50 stands for zero in the data rows.
Here are some points, one per row:
42,52,30,47,30,63,39,32,39,48,57,44,39,60,45,62,53,43,74,29,33,58,54,30,28,63,55,53,23,59,51,56,54,48,16,79,41,49,64,50,36,67
47,79,50,32,61,70,41,56,62,42,61,53,70,61,32,25,28,55,51,55,62,29,54,40,45,71,68,43,50,38,32,30,07,31,46,47,34,33,44,30,57,62
51,60,71,51,39,72,49,77,46,56,29,61,34,80,55,62,63,65,40,30,25,48,42,53,43,31,74,31,44,55,62,48,49,51,63,38,46,33,34,58,36,42
83,27,56,60,45,20,58,58,28,54,36,40,67,71,66,55,44,47,73,46,72,59,44,48,45,79,62,31,21,58,38,67,45,38,48,51,61,38,43,50,54,83
46,34,50,56,42,57,38,32,39,54,53,38,63,77,46,51,59,69,58,55,42,43,51,74,53,55,65,54,88,48,53,37,56,44,64,64,50,55,20,53,41,68
53,73,63,55,71,46,73,61,40,60,19,28,43,33,68,52,38,63,33,05,51,49,57,41,70,77,58,52,52,58,43,46,58,61,33,33,45,65,52,42,54,58
60,24,34,32,55,58,66,55,28,40,49,52,36,74,65,33,41,50,38,81,44,68,56,44,40,23,46,42,21,49,52,46,44,56,49,35,55,53,50,48,32,34
20,41,73,85,52,58,56,53,55,44,27,31,46,61,48,44,30,38,41,65,71,66,50,34,37,58,46,65,51,51,41,53,45,44,52,48,32,49,61,55,47,33
50,54,39,45,46,56,60,37,54,49,80,71,67,42,47,59,40,48,65,27,59,53,51,64,57,33,70,77,42,40,64,53,59,32,46,17,62,30,58,50,42,27
46,25,49,51,50,65,43,70,59,42,29,49,53,51,41,65,66,48,70,39,49,58,69,39,27,45,49,47,53,19,44,42,53,51,36,55,68,28,51,54,44,47
48,41,48,43,55,47,16,59,53,44,46,36,45,48,32,41,38,42,40,41,57,60,68,57,52,57,16,50,26,25,39,56,70,61,28,75,51,61,65,49,27,57
33,44,73,37,47,62,42,23,58,41,53,43,63,33,46,69,71,50,51,59,66,38,37,35,28,39,24,64,58,40,74,46,39,50,29,16,41,58,50,39,48,54
41,52,42,22,39,39,65,59,35,44,58,59,38,61,47,57,43,26,67,53,44,30,54,42,59,54,34,35,62,33,52,59,24,45,83,36,50,51,53,42,43,60
54,41,55,44,53,40,38,51,51,50,61,61,54,66,30,57,10,45,70,35,74,59,31,45,51,55,57,57,55,62,78,47,75,69,37,55,56,66,38,57,44,63
37,53,58,55,49,62,67,78,26,49,61,60,46,29,25,10,72,45,50,55,39,69,40,42,83,65,37,30,73,50,69,51,61,50,37,47,58,46,66,25,43,61
32,58,69,38,49,60,40,23,55,60,27,56,55,56,44,56,37,50,40,57,63,46,47,51,36,65,51,44,37,53,28,63,57,38,57,27,26,33,49,36,64,46
50,50,57,52,57,29,47,56,39,86,60,71,30,42,55,61,59,65,62,58,49,52,52,29,48,40,49,55,59,48,68,48,44,55,48,36,32,77,37,76,58,51
47,42,44,39,72,55,36,57,67,44,31,57,42,51,19,48,61,80,34,63,48,40,39,50,46,48,37,17,30,62,30,16,46,42,43,36,64,40,45,77,67,68
80,62,52,41,45,39,66,30,47,35,64,44,38,46,54,81,58,51,60,74,60,43,64,47,66,66,23,40,39,43,81,48,69,40,65,58,40,36,53,50,61,42
46,35,46,60,58,65,49,51,68,57,73,31,64,52,59,55,67,30,62,34,51,39,17,33,52,54,75,43,24,40,79,54,65,68,55,37,58,49,64,43,60,54
60,71,50,49,27,30,47,36,40,77,53,19,53,56,26,29,74,55,50,55,55,40,48,43,48,29,45,75,57,72,46,37,27,49,57,61,82,43,50,47,54,29
49,66,41,61,25,37,52,33,33,45,54,35,53,45,58,64,41,59,43,42,49,79,44,45,46,61,56,59,51,48,63,40,40,55,29,29,51,59,61,32,53,33
56,46,50,78,66,57,38,43,28,36,53,50,28,33,28,38,57,61,53,43,72,75,44,68,56,39,64,45,58,45,45,61,46,59,53,51,46,43,31,52,71,53
56,40,25,46,33,36,39,42,63,57,44,47,53,46,69,30,45,54,67,45,63,69,65,53,43,63,40,64,64,62,56,45,45,58,72,22,51,52,60,48,61,54
56,42,46,56,56,38,76,29,39,26,34,51,46,36,52,31,49,47,65,60,72,42,46,65,26,39,60,46,61,57,29,54,62,71,56,56,70,55,57,45,70,56
49,45,48,49,63,56,50,55,45,46,37,45,71,49,65,40,68,66,67,35,56,41,41,64,37,21,42,35,56,60,51,57,51,59,56,69,25,42,59,23,30,42
39,47,67,34,71,41,38,17,43,56,70,74,62,64,28,25,42,67,33,33,19,60,64,18,44,35,59,32,56,48,48,64,44,45,72,44,32,46,86,72,51,55
57,62,35,66,39,46,65,40,49,36,37,38,39,45,24,32,51,61,35,39,41,15,46,62,35,70,42,76,38,54,66,44,71,45,64,51,25,61,51,65,48,59
45,33,40,44,63,73,63,41,48,71,63,30,23,45,44,43,42,43,51,40,57,46,99,31,55,32,47,35,61,66,52,39,40,40,54,46,65,69,34,20,49,29
49,58,40,60,18,30,40,55,66,30,68,27,51,27,74,49,45,35,36,58,29,54,55,47,40,50,69,16,64,48,35,44,54,49,45,36,43,60,35,34,34,41
50,47,63,61,74,39,31,32,37,28,43,55,64,49,47,74,48,06,46,43,46,65,73,53,56,31,41,70,39,45,57,22,60,40,39,51,49,47,38,62,47,52
73,30,79,33,17,53,46,37,47,37,46,47,44,37,48,47,69,54,54,24,61,43,59,38,71,46,65,56,34,56,32,68,52,63,40,53,61,35,32,39,50,65
70,63,56,53,41,51,34,36,70,64,32,90,42,46,69,32,37,25,44,57,54,55,44,69,60,45,61,32,37,57,56,55,36,44,52,63,55,74,38,29,55,45
64,35,48,41,58,33,61,60,52,84,54,53,35,36,66,67,50,56,40,70,51,38,39,64,47,35,55,59,38,38,52,55,49,37,46,34,49,61,58,48,31,79
41,47,49,42,55,55,47,45,31,60,55,36,39,60,56,35,58,47,66,51,34,32,42,64,55,68,51,48,47,64,51,73,47,52,16,58,79,21,57,61,67,36
58,55,27,47,55,51,42,51,40,48,61,57,51,48,57,45,92,31,50,43,33,42,58,64,62,47,49,74,49,69,21,56,40,51,50,52,25,65,46,71,52,32
34,68,54,37,63,50,62,66,47,53,34,48,56,44,47,41,50,38,64,60,64,42,61,57,47,41,51,72,52,43,56,60,34,32,32,53,41,56,35,65,58,48
50,52,42,68,68,46,60,49,52,55,63,54,33,74,50,27,66,28,42,49,51,68,47,38,39,60,58,67,50,14,50,39,34,49,52,46,46,42,66,48,81,62
50,39,35,50,58,55,61,70,45,60,35,43,76,41,65,47,40,66,48,43,38,35,28,45,91,48,46,50,54,43,45,44,50,26,42,56,60,56,60,56,50,44
64,32,34,65,36,27,58,51,70,87,25,45,55,49,48,48,62,40,50,54,34,41,54,64,57,42,43,47,59,37,61,39,42,44,27,55,35,49,57,30,52,46
56,44,53,64,13,61,35,60,44,21,46,65,59,48,47,36,32,62,40,55,28,48,76,59,65,63,48,40,41,47,72,67,44,54,52,45,47,75,46,64,77,43
46,52,41,45,74,43,59,39,55,53,62,42,43,49,64,39,56,64,36,58,46,54,60,35,50,48,43,57,43,60,53,60,60,45,37,26,67,26,17,53,37,35
44,39,58,51,48,48,33,42,59,64,56,56,58,57,64,30,41,37,55,45,49,38,35,41,67,40,26,65,67,56,39,71,53,43,24,73,69,48,46,54,67,46
47,43,39,47,47,85,37,40,53,50,23,54,55,66,80,54,43,47,31,40,41,51,51,59,55,46,17,58,52,55,54,55,58,51,64,32,53,37,48,44,60,45
58,27,39,33,24,48,58,82,45,47,63,30,69,60,24,47,37,56,45,44,70,66,47,73,64,22,49,63,49,55,72,48,37,56,28,45,26,43,58,67,66,40
55,45,38,53,50,58,54,45,37,38,19,54,78,16,47,56,65,57,46,55,66,53,58,24,58,57,46,66,64,50,64,56,53,66,63,56,66,55,33,41,53,71
01,40,43,21,43,60,64,45,41,38,61,35,48,42,61,52,43,33,44,64,57,63,00,39,61,49,41,42,44,68,57,29,61,36,49,72,47,57,47,57,65,72
32,51,53,75,39,45,74,37,44,54,43,36,44,74,39,73,23,63,67,63,48,54,55,40,82,36,51,60,41,14,08,50,66,41,60,54,60,65,42,53,21,55
39,42,56,56,37,67,45,24,86,51,48,53,38,37,33,58,54,54,34,65,51,68,22,59,52,78,62,35,62,57,51,67,30,35,43,52,52,45,49,82,06,48
56,67,67,48,58,57,62,73,59,62,72,45,65,43,56,74,33,77,72,41,28,72,38,45,18,54,23,38,38,52,41,76,34,52,68,77,49,63,42,62,64,12
51,59,27,69,48,59,44,80,84,30,46,64,44,57,54,51,38,58,68,66,59,41,54,30,48,35,51,80,66,65,40,54,54,37,45,59,45,42,64,47,38,63
59,38,48,25,55,51,46,55,56,47,72,48,46,30,54,30,39,67,39,51,49,22,68,47,42,69,56,63,45,36,56,58,43,65,52,61,58,71,39,60,29,46
46,32,67,58,37,37,73,49,78,45,46,67,39,49,60,40,44,49,59,70,35,50,61,68,53,70,50,54,59,39,55,31,60,56,55,52,68,34,54,65,68,27
67,41,55,23,54,51,50,78,53,48,54,31,49,78,42,41,68,39,32,57,58,64,41,62,56,90,51,72,49,48,33,72,52,68,75,44,47,56,40,51,25,35
47,33,37,39,60,45,64,60,69,58,47,51,67,35,36,51,27,23,22,26,50,62,62,49,25,48,63,41,83,59,55,76,57,30,60,69,56,34,46,71,41,76
56,66,51,51,43,45,50,39,47,36,61,53,39,69,38,58,51,27,64,54,55,24,41,52,46,43,44,30,70,50,46,80,56,47,51,47,39,60,48,46,59,41
42,59,77,65,60,26,55,52,49,32,55,32,53,71,76,39,68,45,33,45,29,41,59,51,53,34,49,59,62,43,75,63,45,46,53,65,48,49,38,46,56,84
66,72,51,23,62,44,60,35,76,48,17,49,41,53,47,34,50,58,26,56,39,69,43,18,42,26,83,58,52,48,59,69,69,50,66,57,35,41,65,58,64,40
51,80,56,60,62,45,74,52,65,30,61,63,68,35,47,31,51,52,63,65,33,65,63,58,39,58,36,42,33,55,62,57,60,37,52,59,56,36,32,56,35,58
30,65,54,47,39,38,43,50,48,70,58,40,47,68,59,46,47,53,43,32,68,34,71,73,40,50,36,39,55,57,63,19,81,54,78,52,68,46,58,54,58,50
54,62,61,53,50,54,67,46,55,35,61,52,47,65,56,26,23,56,59,34,54,40,42,70,45,38,41,59,57,56,48,45,44,42,42,21,62,67,64,53,33,50
70,66,47,39,36,49,38,54,74,63,59,52,21,47,69,48,56,67,49,37,66,61,38,35,52,47,29,45,43,24,51,41,48,56,50,74,53,57,42,54,66,46
28,34,45,49,35,40,56,47,27,65,55,74,69,29,60,40,52,47,45,35,42,50,43,38,53,61,58,53,29,35,34,23,57,36,73,66,33,40,40,40,53,16
63,36,18,79,57,65,52,46,42,49,63,46,45,47,50,61,36,55,48,64,55,31,42,46,52,40,59,36,55,57,44,55,65,51,60,66,28,55,30,54,69,36
38,63,36,51,44,47,68,51,50,68,21,60,40,59,50,71,62,32,58,51,58,42,67,35,70,69,48,38,61,49,50,69,58,76,47,48,57,52,69,66,35,33
60,63,41,51,45,70,68,35,64,23,49,43,32,44,63,67,48,33,65,34,56,56,60,65,67,25,42,38,54,49,60,31,23,67,56,51,51,55,56,60,52,78
51,34,58,55,55,48,75,55,55,40,73,68,24,49,34,73,51,53,19,28,37,39,27,68,43,41,49,77,45,41,34,40,45,49,43,73,66,45,57,06,58,42
80,66,60,49,58,77,22,41,22,29,62,66,65,69,74,73,68,66,30,77,91,54,64,45,40,70,73,46,79,54,73,38,48,14,36,83,52,44,81,59,29,42
94,58,65,24,56,79,58,36,31,69,54,45,62,39,42,61,19,35,50,68,18,65,32,48,48,55,43,59,89,55,25,18,83,72,36,52,42,44,67,50,57,66
47,16,77,58,49,52,57,51,38,45,38,62,47,36,59,48,55,65,64,61,32,39,48,51,34,46,42,55,61,50,38,55,42,57,55,35,33,57,59,35,46,59
40,60,32,51,64,49,20,30,47,57,45,41,51,23,53,57,52,71,62,59,46,53,41,81,62,42,54,47,34,40,54,63,56,42,79,42,62,54,89,42,30,55
42,55,37,46,58,43,35,46,37,37,52,48,37,37,74,58,50,45,63,37,35,57,41,55,50,58,51,63,54,40,18,46,19,49,54,39,58,52,42,66,59,66
92,65,45,83,39,51,35,64,46,51,57,42,78,47,32,53,53,34,35,55,44,45,28,36,45,36,31,20,52,30,42,61,44,40,61,28,75,68,44,57,59,43
49,58,67,47,53,46,37,63,27,49,35,47,25,49,47,31,43,30,63,50,54,47,36,60,45,28,51,49,30,53,61,50,73,29,46,52,45,68,42,52,29,36
Along one direction, these points spread out more than along any other. Take the direction at right angles to it along which they spread out most. Go by this last direction. Where along it does each point below lie, from 0 to 99? 50 is the average, and the first point above lies past it. One standard deviation of the points above along it is 16.
53,48,51,64,50,62,66,27,58,82,46,69,56,69,36,56,51,68,47,60,36,68,60,46,48,66,46,43,07,80,60,47,24,47,55,59,37,51,43,38,47,86 39
37,62,62,34,43,52,66,61,70,48,79,63,71,67,50,65,99,60,46,58,66,71,82,60,48,41,66,43,40,63,04,50,81,32,37,40,48,99,70,46,84,57 45
75,45,74,47,70,46,24,66,69,36,53,41,55,52,31,68,60,31,77,43,41,64,49,30,63,67,58,69,44,99,56,08,51,39,77,52,51,48,64,43,43,34 61
54,62,51,45,43,44,37,70,39,57,55,44,33,23,40,71,44,52,42,53,59,46,69,64,56,47,48,48,51,51,44,78,48,32,57,47,32,11,48,48,72,60 47
36,33,57,69,51,47,22,68,66,51,63,43,28,48,62,50,47,68,57,63,44,28,59,37,60,57,63,58,47,57,45,50,63,50,51,35,42,48,63,33,62,52 43
30,73,52,35,53,31,42,59,46,42,42,54,67,57,37,69,24,56,40,90,24,41,58,46,50,32,76,53,29,59,57,49,32,92,42,61,59,45,52,41,62,56 42
26,61,48,58,59,82,39,61,55,76,55,43,59,54,47,51,57,42,56,67,46,66,57,74,48,46,58,71,48,28,57,64,61,73,68,51,58,57,30,34,53,56 48
44,53,26,47,62,11,39,57,58,43,56,59,50,72,47,55,51,72,50,48,50,70,38,58,69,54,30,38,75,50,43,54,62,67,28,42,29,28,26,31,36,40 49
60,53,52,71,73,51,64,46,58,49,71,62,68,57,57,49,52,33,34,48,61,17,55,56,47,63,47,36,40,54,48,48,47,83,40,37,39,53,44,62,51,40 44
45,63,40,57,29,57,43,68,27,74,45,60,42,30,58,42,58,42,62,45,44,43,44,50,27,63,58,42,53,48,46,29,75,56,32,35,57,34,38,58,39,65 59
43,45,67,44,54,46,49,39,67,57,49,34,60,31,54,35,52,56,64,48,64,47,51,61,59,44,64,22,46,29,44,24,30,69,44,73,26,31,57,72,33,31 44
37,38,29,28,68,40,45,47,49,28,12,54,51,53,35,74,59,63,55,33,45,44,39,63,39,79,65,42,65,40,74,45,44,35,43,52,69,79,44,36,62,27 56
34,44,58,71,56,39,49,63,39,56,55,50,40,34,56,71,38,43,29,54,57,51,60,63,43,52,42,40,52,79,47,58,20,62,52,58,61,49,65,51,49,48 49
34,62,41,59,33,44,47,61,41,44,50,79,56,51,52,51,58,60,30,39,77,42,36,29,43,37,42,59,50,60,36,43,43,72,70,57,62,38,53,54,21,57 48
